In the rows, 128 means zero.
Rotation paths and how fast each direction turns (deg/step)
Each turn is a multiple of 5 degrees from 10 to 175, or 0.
Each row of a path follows its step; steps can be skipped.
Path 1:
step 0: [133 131 142 133 129 139 122 129 125 130 131 129 131 125 134 135 113 132
 126 121 140 126 119 123 132 110 124 123 129 113 123 122 111 119 123 134
 130]
step 1: [130 134 125 130 124 115 136 126 126 134 139 126 123 120 123 130 109 147
 115 131 128 135 124 134 125 123 129 140 134 129 127 127 130 141 124 133
 119]
step 3: [127 122 118 132 136 128 124 131 135 143 132 123 127 128 135 134 122 122
 125 123 131 123 136 123 130 120 138 137 131 142 135 129 114 123 129 118
 147]
step 4: [126 127 131 120 121 128 126 133 148 130 129 132 136 126 119 131 122 126
 116 131 120 141 128 121 123 122 109 133 118 134 136 128 118 122 125 123
 121]
step 5: [137 129 125 129 137 135 140 134 133 111 130 118 120 120 136 135 119 115
 117 129 120 139 127 134 137 126 129 123 129 128 131 124 130 125 130 143
 124]
step 6: [130 127 127 123 137 122 136 120 122 133 130 119 118 131 133 127 133 134
 122 126 127 142 123 122 109 136 120 122 143 140 129 126 132 123 132 132
 145]
step 7: [124 122 140 128 142 137 129 139 125 133 127 132 116 125 113 139 137 128
 122 137 120 126 125 114 125 130 133 128 131 127 118 127 126 121 126 111
 126]
step 10: [120 131 135 140 133 133 126 128 131 128 118 122 119 124 132 138 138 115
 133 129 134 128 134 136 118 126 129 109 135 128 128 145 119 131 134 131
 123]
step 12: [125 139 147 116 124 129 135 135 138 122 121 136 139 116 134 124 131 129
 127 122 136 138 129 118 136 131 124 122 127 122 132 128 136 121 116 120
 121]
step 13: [133 133 129 132 137 131 124 124 129 125 130 128 128 118 142 134 114 130
 137 117 134 128 116 124 130 121 143 119 144 125 128 116 123 126 126 141
 121]
[131 127 123 129 132 132 128 125 125 126 126 124 130 128 132 129 126 124
 129 130 133 130 128 127 127 124 129 128 127 124 127 125 127 134 130 125
 130] : 140
[127 127 126 131 129 129 125 125 131 127 129 131 126 129 121 131 131 130
 125 128 128 126 126 127 127 123 127 125 130 131 128 125 122 132 128 126
 122] : 110
[125 125 134 132 125 133 128 130 132 127 126 128 124 131 134 128 130 127
 127 132 130 127 126 129 129 124 132 128 127 129 126 126 132 126 130 129
 125] : 140
Path 2:
step 0: [133 125 118 119 137 129 144 139 131 122 125 124 129 128 138 121 126 117
 122 131 133 107 125 132 129 134 136 126 126 125 123 121 130 128 128 153
 128]
step 1: [130 122 124 120 123 138 127 122 130 134 124 118 126 141 128 125 135 137
 100 124 132 123 127 127 127 116 143 117 135 120 123 120 122 133 125 131
 124]
step 2: [111 128 128 114 121 134 147 127 130 125 119 124 132 137 121 130 122 131
 117 131 118 132 125 129 118 129 130 127 135 127 141 144 120 124 115 131
 135]
step 7: [137 105 126 118 141 137 132 132 138 121 128 135 127 129 130 130 130 134
 125 133 133 123 116 137 138 125 127 114 138 141 131 130 130 132 125 116
 139]
step 9: [123 121 130 129 107 136 131 134 130 117 122 136 122 117 125 134 133 141
 124 124 139 129 133 139 136 114 141 130 122 124 131 123 121 133 120 142
 130]
step 11: [120 114 132 120 122 137 133 130 139 137 123 123 122 121 119 128 128 119
 137 130 122 125 124 137 133 132 103 128 130 126 125 125 138 147 125 136
 134]
step 12: [124 129 130 133 137 141 117 130 136 132 124 129 118 147 147 143 125 126
 134 124 124 127 119 128 125 136 119 120 126 117 120 119 126 133 133 134
 133]
step 13: [122 131 130 120 125 132 120 139 127 115 108 134 114 142 131 130 114 122
 128 125 136 109 130 127 140 116 131 124 129 129 131 132 137 126 128 130
 132]
step 14: [130 134 124 134 131 146 125 109 128 125 131 146 118 130 122 130 119 125
 111 134 141 125 131 127 127 122 124 116 136 122 132 138 129 118 120 128
 122]
step 15: [117 128 117 124 130 139 135 131 136 131 127 129 130 106 124 127 122 130
 136 126 129 112 123 143 133 129 124 119 140 133 132 135 115 119 120 127
 121]
[130 128 126 130 131 126 124 127 126 134 122 128 123 129 127 133 123 127
 128 126 129 130 129 132 128 131 128 131 128 130 128 132 131 129 127 128
 126] : 45
[129 122 124 134 127 128 127 128 128 131 130 129 128 126 123 123 129 129
 130 126 129 124 127 126 129 129 128 129 126 125 128 132 126 126 130 134
 123] : 70
[122 126 135 131 128 125 131 122 129 127 124 128 127 127 125 128 129 129
 126 133 132 130 128 126 128 129 128 126 131 130 134 129 129 127 131 127
 124] : 90
[127 126 129 126 126 132 126 121 127 131 128 124 128 123 128 129 129 126
 122 126 126 126 123 127 128 129 126 128 122 127 126 128 129 126 126 123
 130] : 110
[126 133 129 135 125 129 128 125 132 130 128 128 128 123 127 126 130 128
 133 130 125 127 132 132 128 131 132 130 129 130 127 125 130 129 126 128
 132] : 60
Path 3:
step 0: [122 130 133 133 126 143 128 129 112 131 130 140 134 128 127 126 119 122
 127 142 122 121 146 115 124 126 128 130 127 141 136 120 131 136 123 117
 123]
step 3: [114 116 128 121 130 129 137 124 126 128 131 122 118 122 132 136 125 134
 120 112 130 133 127 145 121 118 116 133 138 131 124 129 131 133 133 114
 139]
step 4: [119 127 126 129 114 132 131 121 127 135 133 129 119 128 113 128 125 121
 135 144 121 134 136 125 134 143 128 146 132 145 127 137 123 129 129 126
 129]
step 6: [118 126 131 141 134 138 118 114 127 126 117 122 130 117 131 124 127 129
 129 144 131 135 137 123 125 149 125 138 128 125 133 133 133 131 122 127
 117]
step 7: [130 121 130 129 132 123 141 109 136 126 129 128 130 120 121 135 142 131
 112 116 128 133 128 136 134 136 122 115 123 122 116 136 136 125 132 130
 135]
step 9: [128 115 125 120 122 124 134 122 134 125 119 151 136 130 127 136 120 138
 123 112 134 135 135 137 134 133 125 122 118 135 129 122 125 136 123 124
 134]
step 12: [121 126 119 128 119 129 113 118 123 140 130 118 124 114 126 124 135 124
 142 120 116 130 129 119 123 135 122 122 137 138 126 120 133 139 124 129
 117]
step 14: [127 126 114 118 122 130 113 135 130 125 131 121 127 123 138 123 118 126
 138 132 139 134 118 127 129 136 115 136 139 133 143 122 130 135 132 115
 122]
step 16: [127 135 121 122 122 135 126 132 125 135 134 113 129 111 131 116 129 115
 127 133 132 141 121 122 115 134 123 126 135 129 118 133 131 123 142 128
 136]
step 17: [124 132 127 132 136 135 140 127 135 127 116 129 145 128 123 142 125 118
 120 125 124 119 142 133 121 139 135 128 135 137 131 124 125 141 140 130
 135]
[124 128 128 128 131 133 129 129 123 129 125 126 128 129 130 130 122 130
 125 130 130 133 127 123 127 122 124 127 127 126 129 129 127 127 131 129
 128] : 135
[129 130 130 128 127 129 129 129 126 130 124 121 129 130 129 129 133 128
 131 133 126 131 129 131 128 129 127 133 126 131 130 126 128 130 127 132
 121] : 170
[126 129 128 130 135 128 128 126 130 130 127 127 128 126 126 130 127 130
 126 128 127 128 126 131 128 131 129 136 126 130 127 130 130 123 125 130
 135] : 25
[130 130 127 125 129 123 126 127 130 125 129 127 126 130 127 131 127 132
 128 129 127 126 127 129 134 125 118 130 129 126 128 127 132 132 129 129
 129] : 65
[126 125 130 130 133 128 126 126 125 127 127 127 130 131 131 126 127 130
 129 128 134 125 128 130 124 128 130 129 133 130 129 121 128 134 126 126
 130] : 125
[128 131 133 126 128 132 128 130 129 133 127 131 126 128 122 131 127 124
 124 128 133 128 127 132 131 127 129 126 126 126 127 127 131 133 125 128
 126] : 170
[136 126 127 128 129 130 125 129 125 127 125 130 128 129 125 131 127 128
 128 125 126 127 123 125 124 131 124 126 128 129 126 126 126 126 121 127
 126] : 25
Path 4:
step 3: [114 123 123 112 128 135 130 126 121 141 140 129 141 119 132 125 124 129
 119 129 134 125 129 120 122 132 125 139 135 128 125 133 123 134 119 109
 134]
step 4: [123 136 123 125 113 132 130 116 128 118 132 133 137 136 129 135 138 125
 130 132 131 142 128 135 125 134 127 135 125 118 119 111 124 132 136 143
 128]
step 5: [126 117 121 132 146 118 123 137 132 129 142 130 134 135 128 122 130 150
 128 121 131 131 125 134 120 135 122 126 138 130 114 132 125 128 128 126
 119]
step 8: [124 121 129 129 115 125 125 134 142 123 128 137 131 122 127 128 127 122
 117 132 119 127 129 131 111 114 135 137 132 133 112 126 124 120 131 113
 125]
step 10: [133 140 141 114 137 137 136 133 138 126 130 130 141 126 126 110 126 128
 134 128 124 126 124 118 116 131 127 130 140 136 114 131 128 132 127 135
 128]
step 11: [119 133 126 136 110 130 128 124 116 131 129 129 131 133 133 113 123 138
 120 121 134 148 120 123 131 120 120 136 128 128 132 126 129 128 138 118
 123]
step 13: [114 136 133 140 130 127 117 127 138 137 131 138 125 126 134 133 129 130
 118 131 128 136 114 117 126 141 132 126 128 127 116 144 119 129 127 126
 129]
step 15: [121 131 133 131 134 122 126 141 128 125 146 131 122 116 115 122 131 129
 121 138 140 130 141 122 125 128 127 136 135 141 125 125 122 135 140 126
 135]
step 16: [112 127 124 122 138 134 120 121 118 134 122 127 138 131 131 129 137 120
 132 133 116 143 128 134 128 113 129 142 127 130 121 131 125 116 129 126
 130]
step 17: [133 118 128 125 126 124 134 115 133 135 129 136 126 123 128 128 125 143
 134 135 132 134 122 127 123 121 129 113 140 140 116 118 126 136 139 141
 135]
[127 133 126 131 124 126 126 125 126 125 131 126 124 123 126 128 126 125
 127 128 124 131 130 122 123 131 129 125 128 129 126 125 127 127 126 128
 128] : 155
[132 128 127 129 131 126 125 124 129 127 127 128 131 129 127 129 128 131
 127 133 127 129 122 132 126 132 134 122 127 131 127 132 129 127 127 130
 124] : 90
[129 130 129 128 127 131 130 125 129 130 129 125 130 129 128 127 126 127
 124 125 134 129 122 127 124 133 126 131 124 124 130 128 129 132 123 129
 125] : 40
[127 132 128 125 123 124 127 131 126 130 126 133 132 124 127 133 128 127
 123 125 129 121 130 130 128 131 132 128 127 128 127 128 126 127 127 129
 128] : 65
Path 5:
step 0: [121 126 140 115 138 138 130 121 131 126 147 117 124 138 135 138 125 128
 115 122 125 126 127 136 110 134 131 131 129 124 132 123 132 134 141 123
 127]
step 7: [134 123 135 134 134 134 120 126 143 134 131 114 126 134 143 144 126 114
 122 118 136 121 131 129 140 122 139 125 129 130 125 119 123 115 130 125
 119]
step 8: [123 132 143 125 131 142 140 127 119 128 123 140 113 122 137 128 125 127
 130 116 121 126 145 128 135 136 134 129 142 128 117 114 131 131 128 133
 131]
step 9: [134 114 142 137 125 121 108 127 123 129 143 125 120 128 132 138 135 137
 131 120 131 127 141 137 125 133 131 121 128 127 138 122 130 141 119 124
 129]
step 10: [122 114 122 124 124 138 138 136 124 117 118 121 115 135 134 134 130 137
 137 126 123 125 130 135 118 131 125 125 133 122 140 132 149 128 134 140
 127]
step 11: [118 119 127 128 133 115 133 133 131 118 141 124 140 111 130 135 138 126
 137 124 120 132 125 140 125 112 129 115 123 135 128 124 131 123 118 133
 121]
step 12: [128 135 127 127 122 124 133 135 138 126 128 141 120 116 138 135 118 116
 124 135 133 108 117 135 126 131 137 121 129 124 136 136 130 124 133 146
 124]
step 13: [123 132 132 128 127 130 120 130 121 120 130 131 128 117 123 132 148 123
 105 128 111 118 134 128 130 127 132 119 128 123 112 134 127 118 126 124
 132]
step 14: [119 127 137 140 130 125 121 128 144 135 120 131 126 130 147 123 140 127
 127 120 131 129 125 117 127 140 137 127 128 102 135 133 124 128 125 133
 129]
step 15: [127 126 121 137 127 143 133 119 130 134 113 124 119 131 130 132 136 135
 127 130 112 126 140 133 142 119 134 125 124 130 129 128 127 126 105 132
 138]
[131 127 127 128 127 128 126 128 127 131 132 130 123 133 131 131 127 130
 130 131 128 124 125 123 130 127 129 131 127 129 131 131 129 124 123 128
 122] : 140
[130 127 127 126 127 127 129 127 132 129 123 126 123 127 135 125 126 128
 127 133 130 126 131 129 127 128 128 132 127 130 129 129 131 127 134 131
 132] : 155
[124 128 126 129 133 127 130 129 128 131 128 125 131 127 133 125 132 127
 131 123 129 129 127 125 130 126 129 133 130 128 125 128 133 127 129 128
 122] : 110
